Each path below is one point turned by a fixed rotation once a step. After each direction that follows a path, write how fast that rotation turns it, in deg/step (0 if it stays still).
Each turn is a multiple of 5 degrees from 10 to 175, or 0.
Each row of a path follows its step; steps can be skipped.
path 1
step 2: -41, 53, -32, -205, -146, 53, -138, 110, -161, -73, -67, 152, -78, -6, 51, -153, 279, 45, -24, 284, -17, 207, -105, -72, -139, 200, 2, 95, -222, -360, 160, -90, -160, 46, -119
step 4: -162, -126, 41, -9, 89, -162, 38, -66, -107, 292, -116, -128, 50, 101, -1, -366, 264, -27, 135, 15, -150, -53, -126, -318, -197, -6, -151, -63, 28, 145, -28, -56, -203, -96, 19
step 5: -278, -239, 94, -65, 45, -107, -31, -131, -85, 182, -101, 91, 34, 0, 222, -82, 370, 34, 126, -222, -19, -55, -118, -145, 20, -226, -27, 130, 66, -15, 187, 1, -213, 200, 68
step 6: -115, -183, 259, -53, 21, -35, -116, -93, 80, 14, 11, -50, -41, -248, 356, -190, 92, 87, 31, 7, 257, 46, -18, -24, 102, -126, -34, 22, -144, -243, 19, -31, -310, 241, -56
step 8: 35, -203, -217, 225, -39, 43, 136, 6, 76, 90, -164, -107, 65, -79, -33, -129, 117, 51, -263, 57, 58, 74, -7, -137, -279, 64, -124, 51, 134, 29, 24, -328, -100, 304, -222
step 11: -87, 135, 294, -38, 213, 4, -10, 22, -143, 127, 78, 122, 70, -227, -163, -133, 299, 197, -193, 97, 49, 39, -148, -21, -279, 236, 12, 10, -94, -104, 112, -24, -201, -73, 40
step 12: -55, -89, 150, 171, 101, -43, 61, -61, -224, 247, 21, 138, 115, -190, 130, -66, 141, 32, -311, 63, -89, -11, -201, -265, -73, 119, -253, -168, 35, -154, 233, 13, 61, 23, 98
step 14: -385, -220, -8, 42, 4, -123, -59, -41, -107, -144, 194, -55, -34, 260, -34, 95, 283, 84, -7, -43, 224, -7, -97, -116, 103, 40, -170, -22, -54, -74, 44, 10, -281, 215, -136
step 15: -25, -274, 185, 66, -84, 159, 21, -92, 43, -39, 59, -49, 112, 6, -147, -68, 147, 247, -75, -52, 200, 50, -87, -60, 39, 55, -258, -61, -37, -130, -274, -44, -433, 163, 24
step 16: 25, -199, 53, -15, -290, 150, 201, -315, -78, 235, 134, -4, 275, -172, -19, -149, 103, 92, -19, -18, 107, 193, 55, -23, -108, 190, -147, -29, 81, 120, -95, 67, -121, 234, 56
step 18: -62, -153, 9, -95, -274, 56, -201, 60, -75, -138, 7, -86, -11, -2, 2, -33, 190, -124, -153, 146, 90, 118, -69, -184, -256, 224, 133, 265, -116, -321, 186, 93, -73, 91, -11
Speeds:
5, -17, 106, -14, -17, -15, -59, -7, -39, 30, 45, 21, 47, -112, -22, -25, 45, 6, 64, -130, -70, -16, -6, 65, -32, -11, 51, 9, 23, 80, -74, 17, -29, 13, 72
65
-58, 29, 44, 49, 23, 27, -59, 85, 46, -51, 11, -76, 38, -14, -129, -50, -19, -39, -17, 17, 112, -63, -57, -34, -59, -20, 4, -12, -69, 27, -21, 78, 8, -5, -11
95
102, -89, -49, 19, -15, 24, -44, -29, -30, -51, -34, 16, 104, 36, -42, -27, 0, 16, -42, 53, 29, 56, 35, 72, 35, -7, 101, -49, -58, 83, 5, -24, -16, 79, -25
45
-7, -30, -68, 48, 21, 31, 29, -84, 76, -17, -26, -13, 13, -32, 16, -24, 70, 93, 20, 60, -46, 2, -98, 9, -70, -34, 7, -67, 77, 10, -52, 70, 106, -13, 21
90
-51, 115, -78, -32, 46, -79, 39, -76, -17, 41, 81, -77, 24, 16, 4, -42, 15, 4, 57, 29, 20, -26, 21, 14, 11, 82, 48, 10, 4, 120, -11, -7, -18, -3, -75
115
22, -33, 45, 88, 12, -30, 26, -13, -49, -26, 137, 21, 0, 40, -49, 110, -29, 74, -92, -4, 10, -5, 0, 31, 1, 109, -38, -24, 53, 2, 4, 82, -15, -11, 10
20
30, 118, 96, -83, -13, 47, 75, -8, 42, -87, 2, 45, 46, -51, -10, 16, 17, 64, 17, 33, 11, 15, -51, 29, 34, 37, -27, -97, -45, -50, -40, -54, -52, 8, -45
85
path 2
step 0: -120, 112, 78, -273, -67, -161, 87, 145, -305, -347, 128, 20, -18, -230, 44, 192, -59, -238, 153, 80, -117, 54, 123, 2, -147, 31, -37, 180, 136, 122, -201, -110, -207, 91, -110
step 4: 42, 136, 4, 30, -87, -30, 59, 175, -390, 22, -11, 178, -211, 88, 130, -23, 87, -17, 130, -29, -152, -190, -34, 13, 82, 40, 364, -59, -39, 233, -343, -23, -270, 123, -51
step 7: 141, 328, 142, 40, -82, 1, 54, 170, 115, 27, -113, 204, -113, 25, -197, -142, 29, 69, -122, -285, -235, -245, -297, 23, -103, 174, 106, -146, 26, 281, -67, -103, -48, 65, 101
step 8: 57, 46, 104, 87, -145, -196, 170, 190, -22, 40, -50, -16, -163, 52, 275, -249, -56, 80, 252, -286, -99, -180, 32, 72, 86, 265, -227, 136, -148, 13, -116, -12, -146, 273, -88
step 9: 205, -3, -47, -25, 72, 4, 16, -189, 175, -50, -110, 163, 45, -206, 132, -361, -8, -102, 54, -221, -368, 105, 27, -93, 16, 0, 120, -186, -104, 167, -45, 51, -181, 287, -203
step 10: 178, 120, 77, -53, 23, 12, 211, 123, 166, -307, 62, 32, -47, 137, -248, -165, -13, -14, 80, -89, -54, -164, -43, 131, -117, 126, -50, -142, 20, 72, -7, 229, 250, 442, -187
step 14: -131, -191, 70, -110, 16, 14, -56, 132, -25, -170, 135, 103, 237, -137, -272, 157, -154, -193, 147, -45, -161, -46, 158, 86, 13, -143, -174, -47, 129, 146, -68, 85, -155, 406, -226
step 16: -123, 131, 158, -30, 260, -303, -244, 330, -47, 119, -30, 168, -22, -26, 66, 70, -74, -304, -15, -79, 220, -40, -22, 197, -21, -144, -229, -130, -80, -54, 66, 148, -156, 141, -12
step 17: -86, 89, 264, -101, 26, -105, -52, 117, -167, -170, 148, 58, 242, -84, 112, 337, 74, -92, -70, -206, -180, 125, 236, 77, -179, -13, 199, -88, -105, 26, -69, -54, -341, 161, 48
step 18: -34, 211, -1, -120, 104, -123, 152, 134, -231, -135, 34, 417, -198, 114, -24, 219, -115, -120, -88, 76, -57, -108, 3, -22, -97, -218, -21, 149, 156, 142, -201, -13, -185, 101, -291
step 19: -1, 49, -2, -277, -207, -238, -43, 418, -366, -39, 72, 45, -3, -63, 85, -153, -27, -127, 208, 50, 202, 80, -2, -17, -34, -170, 78, -261, -67, 157, -7, -80, -169, 102, -30
Speeds:
20, -2, 39, -26, 107, 6, -17, -13, 105, 9, -37, 18, 30, 27, 87, -58, -57, -49, 35, 36, 54, 79, 39, 2, -21, 14, 88, -54, -92, -78, 68, 33, -32, 10, 17
100
23, 9, 1, -61, -7, 21, -61, -63, -57, 45, -52, 25, -26, 37, -57, -23, 22, -7, 106, -46, -19, 16, -23, 107, -163, -40, -18, 49, -56, 5, -17, -24, -19, 54, 4
0
50, -13, -61, -40, 37, 32, 43, -15, 78, 52, -26, -73, -93, 30, -45, -39, -10, 20, 67, -147, -25, -5, -20, -53, 77, 90, 39, -5, -12, 37, -42, -4, 29, 12, 21
20
8, -76, -53, -83, 4, 48, 68, 35, 38, -69, 43, -25, -29, -6, -106, -95, 43, 10, 15, 97, 58, 43, 18, -2, -14, -69, -11, -50, -6, 57, -3, -7, -17, -9, -98
80
12, -6, 97, 17, 26, 46, 51, 53, -40, 51, -87, -35, 11, -55, -4, 12, -16, -50, 66, -10, -31, 46, 33, 15, -44, 26, -9, -82, 136, 64, 87, -34, 51, -43, -21
155
95, -40, 12, -11, 65, -42, -78, 45, -47, -14, -4, -25, -38, 136, -25, 115, 2, -13, -1, 3, 11, -6, 34, -11, 38, -37, 6, -46, 8, 28, -4, -62, -116, -67, 3
25
